In the rows, 128 means zero.
These are runs of 8 systems, one row a step. Runs of the same system follow the same rule from any start.
j_577, seq 1 (8 x 18):
[[161 140 140 135 186 105 170 115 145 117 116 174  91 181  89 127 116 114]
 [108 109 133 159 152  98  86 132 124  94 131  79 162 161 102 187  96 143]
 [101  59 116 102 111 179  90 176 123 123 140 113 122  96 155 122 143 146]
 [167 112 155 123 135 128 189 157 124 162 118 130  76 111 113  72 155 104]
 [164 162 100 129 157  73 144 109 141  93  81 104 132 152  83 158 134  99]
 [ 95 124 131 115 170 139  61 119  96  99 122 104 155 101 169 183 122 118]
 [131 116 164 112  82 167 126 150 114 180 148  96 142  69 150  94 147 129]
 [177 170 107  90 114 137 190 113 166 139 103 164 116 126 105 105 149 107]]
j_264, seq 2, 8 rows:
[[ 67  99  83 166  86 113 123 163 143 100 136 137 144 173 130 126  98 158]
 [ 90  92 110 146 139 120 149 169 105 118 118 173  71 136 168  76 136 114]
 [139 135 129 182 121  50 153 133 105 131 109 109 101 151 102  81 138 105]
 [118 134  71 141 141  73  71 106 110  72  93 129 127 151 125 135 147 109]
 [ 94 119 157 146 144 113  54 126  68 130 126 123 134 110 174 103 140  93]
 [129 139 133 118  69 118 101 152 122 145  99 104 177 117 116  77 151  72]
 [118 184 122  96 145 133 128 117 135 114  81 176 167 141 141 129 121  56]
 [ 70 176 157 161 121 115 140 122 112 141 134 118 184 131 164 156  80 114]]
j_131, seq 3, 8 rows:
[[ 52  87 106 156 139 123  84 158  98  93 132 130 127 136 176 138 111 138]
 [108 102 127 144 103 112 138 169  92 145 113 129  93 103 159  52 158  98]
 [149 172  92 143 112  68 147 103 129 117  90 153 116 153 107  86 150  91]
 [104 169 131 151 159  87  66  79  99 102 120 139 158 152 146 156 113 107]
 [ 84 117 146 133  87 139  62 148  97 141 134  99 178 101 164 111 129 109]
 [121 149 114  92  78 157 148 152 142 145 101 170 148 116 145  68 146  79]
 [116 196 142 143 136 108 181 104 141 139 117 173 152 162 129 130  93  97]
 [ 58 141 114 174 111 112 116 123 124 112 150 123 166 149 158 166  81 161]]
j_377, seq 4, 8 rows:
[[153 124 157 169 148  76  74  94 116 122 144 103 139 173  78 138 120 138]
 [118  74 104 103 128 144  40 154 121  90 114 105 145 127 122 137 151 118]
 [141 107 181  99 153 153 132 174 111 149 102 130 129 116 125  88 141  58]
 [144 159 130 135 108  94 177 150 153 129  89  82 171 143  80 136 115  90]
 [ 75 146 102 131 166 118 134 137 118  87 100 110 151 121 167 194  99 114]
 [ 91 125 160 150 115 134 142 144  85 163 150  89 123  66 188 123 127 138]
 [152 164  76 109  76 121 175 110 138 140 112 124 108  80 142 100 168 136]
 [144 199 126 125 162 114 133  53 125 128 131 181 122 136 146 147 122 128]]
j_57, seq 5 (8 x 18):
[[179 128 101 124 113 107 164 122 145 127 122  57 112  93  91 158 153 163]
 [168 130 121  94 179 149 109  83 118 119 140 116  93  83 143 179 153 159]
 [172 113 184 121 118 149 104 113 118 173 166  75 134  88 111 130 144 156]
 [191 125 115  64 114 172 115 117 173 128 121 116 145 112  82 147 155 135]
 [164 136 186  95 186 177 150 111 147 150 148 138 130 125 115 174 106 134]
 [138  95 148 124 114 156 151 160 160 139 151  67 156 123  89 174 102 169]
 [145  87 101  82 154 183 165 154 157 113 130 131  89 103 131 162 137 163]
 [167 112 168 141 160 127 192 132 123 160 150  94  77 100 113 136 130 157]]
j_133, seq 6:
[[195 161 140  93 124 133 166 112 160 150 109 157 125 142  79  96 148  95]
 [121 159 146 129 182 119 113  99 141 103 121 148 168 177 111 186  86 112]
 [ 64  77 150 147 125 158  95 173 115 127 155 111 155 132 156 146  93 148]
 [121  92 107 120  82 147 186 187 142 146 119 128  99 108 133  75 146 129]
 [158 174 104 136 158  81 197 102 134 118  96 146  90 137 116 125 137 109]
 [109 146 124 169 164  78  84  86  99 100 136  96 138 139 137 181 113 149]
 [110  75 118 122  96 152  56 144 104 128 151  99 128  94 154 113 154 156]
 [183 127 138  87 103 154 146 133 140 161 116 145 108 102 109  69 173 100]]
j_423, seq 7:
[[164 151  73 111 127 129 121  66 152 109 144 141 105 119 121 165 148 186]
 [151 127 184 136 160 147  94  79 107 163 183 149 104 120 140 129 127 167]
 [176  91 135 116  81 153 102 126 163 148 161 120 135 144  69 105 144 168]
 [170 100 135  86 192 164 130 126 158 109 128 169  99 161  91 154 126 133]
 [135  90 195 159 162 124 137 155 128 147 154  89 133 157  85 149  93 140]
 [129  62  92 112 130 141 123 177 147  93 117  75 118 124 100 162 136 154]
 [140  98 151 123 199 122 164 157  96 124 108 105  69  96 143 134 144 106]
 [160 135 132 155 113  71 147 133 112 135 111  40 128 102  94 129 146 122]]
j_133, seq 8:
[[ 90 146 150 147 139 119 156 144 100 138 124  63 153  81 167 174 104 124]
 [112 138  78 109  82 143 155 140 131 126 122  84 133  61 167 147 146 155]
 [159 174 119 107 132 139 168  80 121 153 138 137  94  67 165 134 154 149]
 [165 174 134 131 115 123 119  56 142 147 164 109 149 115 113 169 124 179]
 [136 112 119  95 124 186  76  95 151 125 172 156 138 128 136 163 126 186]
 [157  96 178 111 126 187 139 133 151 171 177 160 111 139 108 107 120 163]
 [159 114 126 119 132 142 170 139 186 122 137 153 127 187  63 141 104 150]
 [109  90 133 143 198 130 141 150 136  95 134 157  97 178 118 165  92 146]]
j_377, seq 9 (8 x 18):
[[174  88 157  74 156 167  90 152 136 128 109 132 127 130  91 112 156  87]
 [165 125 171 110 152 129 147 158 152 132 102  95 163 152  64 145 114  83]
 [107 115 126 121 161 129 145 170 140  96  98  74 163 130 115 197  99 114]
 [ 98 109 147 128 158 140 167 172 101 133 119  73 116  73 171 160 119 123]
 [149 151 115 129 117 108 197 129 115 147 115  77  98  62 145 130 153 135]
 [155 191 100 121 153 100 148  62 117 121 117 120 108  92 148 165 148 140]
 [144 162 145 125 133 134  76  56 107 145 163 116 142  93 153 159 136 162]
 [160 130 128  75  91 187  80  99 147 149 153 139 150  95 130 126 155 151]]
j_39, seq 10 (8 x 18):
[[162 143  70  86 105 147 150 111 179 111 112 184 116 150 102 114 148 135]
 [127 127 167 162 198 108 141 113 126 121 146 152 108 182 108 158  88 140]
 [112  68 110 160  77 113  88 159 132 120 151  82 138 145 101 117 129 172]
 [135  81 109  86 152 170 134 164 132 116 110 176  78 121 143  92 157 109]
 [158 143 169 156 157  75 172 140 117 142 102 101 118 149  85 110 124  82]
 [115 117  67 127 124  96  75 128 127  70  96  87 151 134 117 166 140 126]
 [ 99  94 168 113 180 166  99 155  87 134 133 129 112  90 182 134 130 108]
 [152 153 151 121  74 120 159 146 128 169 110  79 158  91 113  91 147  93]]
j_264, seq 11, 8 rows:
[[129 116 142  76 182 195 148 142 157 118 129 167 128 131 137 174 106 126]
 [126 113 177 150 134 141 192 157 139 161 158  82 130 121 114 159  90 162]
 [144 102  64 104 121 144 177 149 168 100 118 110  98 113 110 161 139 173]
 [157 117 149 132 196 128 159 107 107 134 147 130  56 100 144 148 138 158]
 [179 108 127 143 108 103 111 109 130 136 152  58 116 112  82 144 150 180]
 [171  96 109  73 160 169  72 109 138 105 128 146 104 116 116 144 166 141]
 [166 108 216 121 162 155 104 125 118 168 158 109 137 126 100 131 123 121]
 [154 104 121  87 110 163 119 158 181 115 119  97 175 147  68 162 119 130]]
j_423, seq 12:
[[122 112  84 135 141 109  84 101  99  98 136  91  97  87 159 160 155 171]
 [165 119 156 121 131 128  98 107  86 161 140 122  87  79 146  79 178 121]
 [202 159 129 102 104 114 115  93 150 141 111 121 145 133  69 105 163 106]
 [152 155 156  90 177 157  93  92 146 119 127 141 172 144 108 187 109 112]
 [110 101 186 114 116 188 119 161 139 162 161 104 176 117 128 150  97 138]
 [131  96 103  91 108 177 197 184 172 129 119 129 116 116 118 130 125 142]
 [129 143 131 153 175 105 221 133 132 127 125 127  84 132 129 156 104 143]
 [116 123 108 183 119  80 130 110 110 119 153  66 114 115 131 163 119 189]]
j_131, seq 13 (8 x 18):
[[120 127 170 149 150 124 193 155 107 163 127 157  85 125 151  78 122 100]
 [123 145  79 177  95  60 154 116 144 105 119 116 127 170  95 125 118 150]
 [ 94 116 107 133 175 120  60 103  91  89 130 159 105 130 176 147 134 134]
 [130 108 174 155  96 110  98 147  86 169 139  90 129 102 134  69 150 107]
 [154 151  76  95  83 122 116 117 162 109  89 161 148 151  97  92 157  96]
 [117 170 177 126 190 126 111  99 112 128 120 162 156 153 142 156  97  82]
 [ 79 116 139 155  75 126 115 167 128 137 137  74 191 127 130 140  98 134]
 [ 93 119  80  88 114 170 152 162 141 112 102 180 114 111 175 106 139 111]]
j_39, seq 14:
[[159 159 136 136 198  96 188 102 130 120 112 137  88 142 111 158 120 121]
 [129 107 117 169 124  85  85 111 112 109 148  58 132 127 109 167 128 178]
 [140  76 121  85 135 182  82 138 117 128 145 137  95  85 156 115 165 148]
 [190 144 185 106 143 135 167 129 136 171 119 123 120 120  89  99 143  91]
 [156 154  93 113 132 106 117 107 164  90 100 101 167 153  75 183 122 125]
 [ 94  86 148 120 181 168  97 146 119 110 151 119 133 123 155 190  97 155]
 [132  96 157 125  81 157 171 176 135 174 146  83 129  88 122 100 134 140]
 [166 157  73  89 130 129 192 120 162 110  89 142 102 114 115 137 153 120]]
j_57, seq 15 (8 x 18):
[[126 139 147  87 101 192  72 102 131 155 157 149 168  97 160 129 135 139]
 [151 150 159  98  80 177 157 126 170 175 148 157 164 136 105 103 117 128]
 [135 155 118 117 129 147 180 117 186 123 135 159 151 171  93 172  87 154]
 [ 93  97 128 155 150 146 151 136 141 119 170 137 113 152 139 173  82 194]
 [121  58 104 149 104 135 146 164 134 129 157 122  73 130 124 103 138 187]
 [178 103 105 132 156  97 150 120 127 119 121 143  49 138  98  95 165 140]
 [169 120 151 155 182  74  89  96 100 113 127  94 103 145  91 143 142 126]
 [136  85 140 111 148 132  32 136 104 106 121  90 147 122 116 142 149 112]]
j_577, seq 16 (8 x 18):
[[ 86 123 115 111 116 160 114 152 146 116 118 210 148 171 146  95 110  98]
 [ 78 128 162 178 120 105 169 168 121 145 129 142 145 170 133 100  83 104]
 [ 76 118  61 152  80 101 147 168 143  91 103 126 141 154 132 121 114 131]
 [ 71 110 104 161 147 101 135 149  85 109 116 154  82 121 189  99 132 118]
 [119 134 113 182  82  57 120 127  93 136 120  93 117 121 130  75 151 119]
 [125 144  73 118 109 101  71 104 113  97  96 166 123 134 144  88 167  97]
 [110 151 176 150 137 107  77 111  84 148 126 156 148 141 152  83 127  73]
 [111 152 124 126  57 127 101 139 145 138 114 137 199 152 111  91 121  91]]

Name the system that made each run.
seq 17, 2 rows:
[[143 114  98 166 110  68  75 104 127 100 131 105 130 169  81 124 139 152]
 [128  92 130 105 179 140  38 120 100  97 121 150 114 133 141 130 150 109]]

j_423
seq 18:
[[ 72 143 151 171 162 107  96 108 102 116 143 160 148 167 160 148  83 123]
 [ 77  87 119 164  61 124  99 169 116 137 151 113 143 136 144  85 121 150]]

j_133
seq 19, 2 rows:
[[141  94 125  97 179 139  46 120 101  95 114 115 114 109 137 148 159 112]
 [153 112 195 112 131 144  90 147 104 161 127  78 156  96 115 113 144  90]]

j_264
seq 20 (2 x 18):
[[174 107 134 115 136 126 174 143 115 152 123  94  68  74 126 102 170 132]
 [194 162 111 112 162  89 136  86 129 111  96 101 107 116  93 150 161 113]]

j_577
seq 21 (2 x 18):
[[128  71 172 155 151 112 113 175 114 132 126 131 111 175  94  85 120  98]
 [124  90  95 121 111 106 109 184 136  92  79 110 138 155  94  99 146  81]]

j_39
seq 22:
[[109 108 122  79  94 197  86 149 150 132 132 177 162 133 143 104 130 116]
 [120 137 181 140 136 141 196 157 139 166 130 167 126 157 122  92  98  96]]

j_577
seq 23:
[[115 149 120 130 141 112  61  95 122  97 125  93 182 134 125 191 112 132]
 [ 94 100 161 104 120 196  90 149 118 150 160 127 156  94 172 140 117 142]]

j_39
seq 24 (2 x 18):
[[105 136  65 114 121 132 180 148 169  93  99 180 120 165 127 132 113 124]
 [ 74 125 143 188 172  88 152 137  90 117 136 122 106 140 167 149  91 136]]

j_577
seq 25, 2 rows:
[[146 135 174 142 116 118 113 118  98 164 148  47 147  73 133 143 137 140]
 [157 151  78  67 111 155 131 116 145 113  96 110 135  72 138 149 168 119]]

j_377
seq 26, 2 rows:
[[139 110 105 137  63 112 167 166 139 141 120  59 133  96 106 109 146 144]
 [161 150  88  82 177 133 148 101 134 100  93 169  83 113 139 138 159 107]]

j_264
seq 27, 2 rows:
[[170 160 116  93 164 135 129  92 169 101 110 136 154 154  83 189 118 125]
 [ 99  97 176 124 183 170  98 140 118 127 157 123 143 128 150 185  91 146]]

j_133
seq 28, 2 rows:
[[176 105 153 120 141 103  95 141 117 130 100 119 115 145  80  77 163  75]
 [144 137 150 107 183 112  93 132 122 101  83 115 160 150  97 153 127  59]]

j_57
seq 29 (2 x 18):
[[162 182 138 149 116 106 177  71 132 163 157 108 117 103 123 145 126 174]
 [149 154  88 114 126 137 100  59 151 112 156 150 127 130 125 173 132 189]]

j_577
seq 30, 2 rows:
[[129 129 114 153 142  99 209 145 126 132 115 162  64 141 133  89 132 122]
 [126 144 107 192 137  50 130  91 110 109 133 118 101 160 115 131 122 156]]

j_377
seq 31:
[[145 102 183 145 173 132  98 120 139 129 158 133 138 185  80 157  94 144]
 [124  59 134 112 118 169 101 178 161 115 142 106 151 155  87 149 111 153]]

j_577
seq 32:
[[163 119 150 110 158 123  73 117 113 118 118  56 152 100 103 172 145 119]
 [147 116 147  68 140 182  85 140 128 128 116  92 162  81 133 160 146 106]]

j_264
seq 33, 2 rows:
[[153 163  87 100  95 112 105 110 156 107  87 157 162 158  93 102 150  86]
 [ 89 150 167 132 160 136  91 122 122 120 124 165 181 170 138 147  84  87]]

j_377
seq 34:
[[102 115 122 106  77 179  90 132 120 152 153 164 135  98 178  85 143 140]
 [151 153 125 113 100 140 176 125 157 153 123 198 113 154 114  69 136 110]]

j_423
seq 35, 2 rows:
[[ 85 150 109 122 135 118  55 111  99  96 108 121 173 115 172 157 128 100]
 [103 139 167 114  90 161 106 145 103 170 133 127 164  86 173  88 134  92]]

j_377
seq 36, 2 rows:
[[ 82 156 144 112 165 149  90 112  97 120 120 161 153 111 195 148 114  92]
 [108 156 161 146  57 135 149 136 125 182 151 101 175 101 143 101 115 129]]

j_577
